X =
[[125 131 125 126 131 124]
 [139 120 139 138 122 134]
 [129 129 126 143 128 120]
 [128 129 127 132 127 125]
 [128 128 129 131 123 127]
 [128 127 131 128 126 135]
 [126 130 125 127 129 127]
 [124 130 125 108 134 132]
 [124 132 122 125 135 122]
 [125 130 126 124 131 127]
 [126 132 125 134 131 100]]
Rows and columns are counted from 1.
row 1 col 1: 125
row 6 col 3: 131
row 1 col 2: 131
row 2 col 2: 120
row 8 col 6: 132
row 11 col 2: 132
row 6 col 4: 128
row 2 col 6: 134
row 3 col 1: 129
row 9 col 5: 135
row 10 col 1: 125
row 8 col 1: 124
row 6 col 2: 127
row 5 col 5: 123
row 9 col 1: 124
row 8 col 2: 130
row 4 col 5: 127
row 9 col 4: 125
row 7 col 1: 126
row 4 col 3: 127
row 10 col 6: 127
row 11 col 5: 131
row 7 col 5: 129
row 8 col 5: 134
row 6 col 6: 135
row 7 col 6: 127
row 3 col 5: 128

B =
[[131 153 134 114 120 116 129 141 132 118 131 127 118 141]
 [130 157 126 112 123 124 127 150 125 136 131 127 107 147]
 [132 154 126 114 124 128 142 144 118 139 134 134 116 142]
 [126 147 125 110 125 125 120 145 118 128 137 125 113 132]
 [128 148 126 109 124 134 139 137 125 128 139 139 103 133]
 [123 154 134 110 126 127 136 145 129 131 133 138 105 143]
 [123 145 121 105 114 135 135 142 129 141 143 129 113 129]
 [121 152 129 112 120 113 130 143 126 118 129 129 113 140]
 [129 148 142 112 128 124 133 146 130 125 136 131 116 134]
 [123 154 135 111 126 127 135 143 129 131 133 136 110 142]
 [131 149 125 113 125 125 140 145 126 141 138 132 109 136]
 [125 156 138 110 124 131 138 146 121 132 129 140 115 146]
 [127 145 130 111 125 132 142 137 113 125 137 136 119 128]]
Rows and columns are counted from 1.
(1, 1)	131
(4, 1)	126
(2, 1)	130
(6, 5)	126
(1, 5)	120
(3, 8)	144
(11, 2)	149
(10, 13)	110
(8, 8)	143
(13, 12)	136
(1, 8)	141
(12, 14)	146
(12, 13)	115
(9, 3)	142
(3, 14)	142
(3, 11)	134
(8, 12)	129
(2, 5)	123
(4, 9)	118
(8, 5)	120
(3, 1)	132
(7, 1)	123
(2, 9)	125
(3, 7)	142
(7, 8)	142
(6, 4)	110
(9, 8)	146
(11, 10)	141
(13, 7)	142
(5, 14)	133
(7, 12)	129
(1, 11)	131
(9, 12)	131
(5, 3)	126
(13, 14)	128
(13, 10)	125
(12, 6)	131
(5, 12)	139
(4, 12)	125

a =
140	137	129	133	131	125	127	124	132	138	105	122	127	120	145	129
133	133	113	135	125	118	117	123	127	144	136	143	113	134	127	129
137	137	117	132	129	119	121	117	129	145	110	133	118	131	138	130
117	120	136	125	124	139	132	133	131	107	145	122	142	127	121	130
124	122	140	124	132	141	137	134	131	109	123	114	141	125	128	128
136	129	140	130	131	132	132	128	131	125	106	114	136	122	137	127
139	137	128	131	131	122	126	127	130	143	105	127	123	122	143	130
119	123	122	128	124	130	124	129	125	121	153	140	124	134	116	130
117	119	135	122	125	136	135	134	129	112	146	121	136	131	114	131
119	125	120	129	123	128	124	127	125	122	152	136	124	134	112	129
Indices start at 1.
row 1 col 1 => 140
row 7 col 2 => 137
row 1 col 4 => 133
row 9 col 14 => 131
row 6 col 3 => 140
row 1 col 6 => 125
row 1 col 10 => 138
row 4 col 11 => 145
row 6 col 14 => 122
row 1 col 14 => 120
row 4 col 3 => 136
row 1 col 12 => 122
row 9 col 9 => 129
row 7 col 7 => 126
row 3 col 5 => 129
row 6 col 4 => 130
row 6 col 8 => 128
row 4 col 4 => 125
row 8 col 12 => 140
row 7 col 11 => 105
row 7 col 6 => 122
row 1 col 3 => 129
row 1 col 8 => 124
row 9 col 4 => 122
row 5 col 3 => 140
row 6 col 9 => 131
row 1 col 15 => 145
row 9 col 12 => 121
row 10 col 14 => 134
row 8 col 13 => 124
row 8 col 3 => 122
row 8 col 15 => 116
row 9 col 13 => 136
row 8 col 8 => 129
row 4 col 6 => 139

arr =
[[142 104 107 124 122 105 103 146 132 106 114 122]
 [112 151 147 132 133 149 153 108 123 149 140 133]
 [111 137 130 143 132 122 150 103 132 138 115 139]
 [136 119 123 115 122 129 110 141 122 118 133 118]
 [113 150 147 132 133 148 152 109 123 148 139 133]
 [136 134 135 132 134 137 133 136 133 134 137 133]
 [134 134 134 133 133 135 133 135 133 134 135 133]
 [138 116 116 134 128 112 119 139 136 118 117 131]
 [111 133 127 142 130 118 147 103 131 135 112 136]
 [134 136 137 132 134 138 135 135 133 135 137 134]
 [111 134 128 141 131 120 147 104 130 136 115 137]
 [136 117 121 114 121 126 108 141 122 116 131 117]
 [136 119 123 114 122 128 110 141 122 117 132 118]
 [139 109 110 129 125 107 110 142 134 111 115 126]]
Indices start at 1.
(1, 1) => 142
(13, 5) => 122
(2, 11) => 140
(12, 3) => 121
(6, 4) => 132
(6, 12) => 133
(1, 7) => 103
(1, 9) => 132
(6, 2) => 134
(2, 12) => 133
(14, 5) => 125
(5, 1) => 113
(8, 10) => 118
(1, 6) => 105
(5, 7) => 152
(10, 5) => 134
(12, 8) => 141
(11, 7) => 147
(13, 9) => 122
(6, 9) => 133
(11, 4) => 141
(14, 9) => 134
(14, 7) => 110
(4, 7) => 110
(5, 6) => 148
(12, 6) => 126
(9, 12) => 136
(11, 12) => 137
(10, 4) => 132
(9, 11) => 112
(8, 5) => 128
(11, 1) => 111
(1, 3) => 107
(11, 8) => 104
(13, 1) => 136
(11, 6) => 120
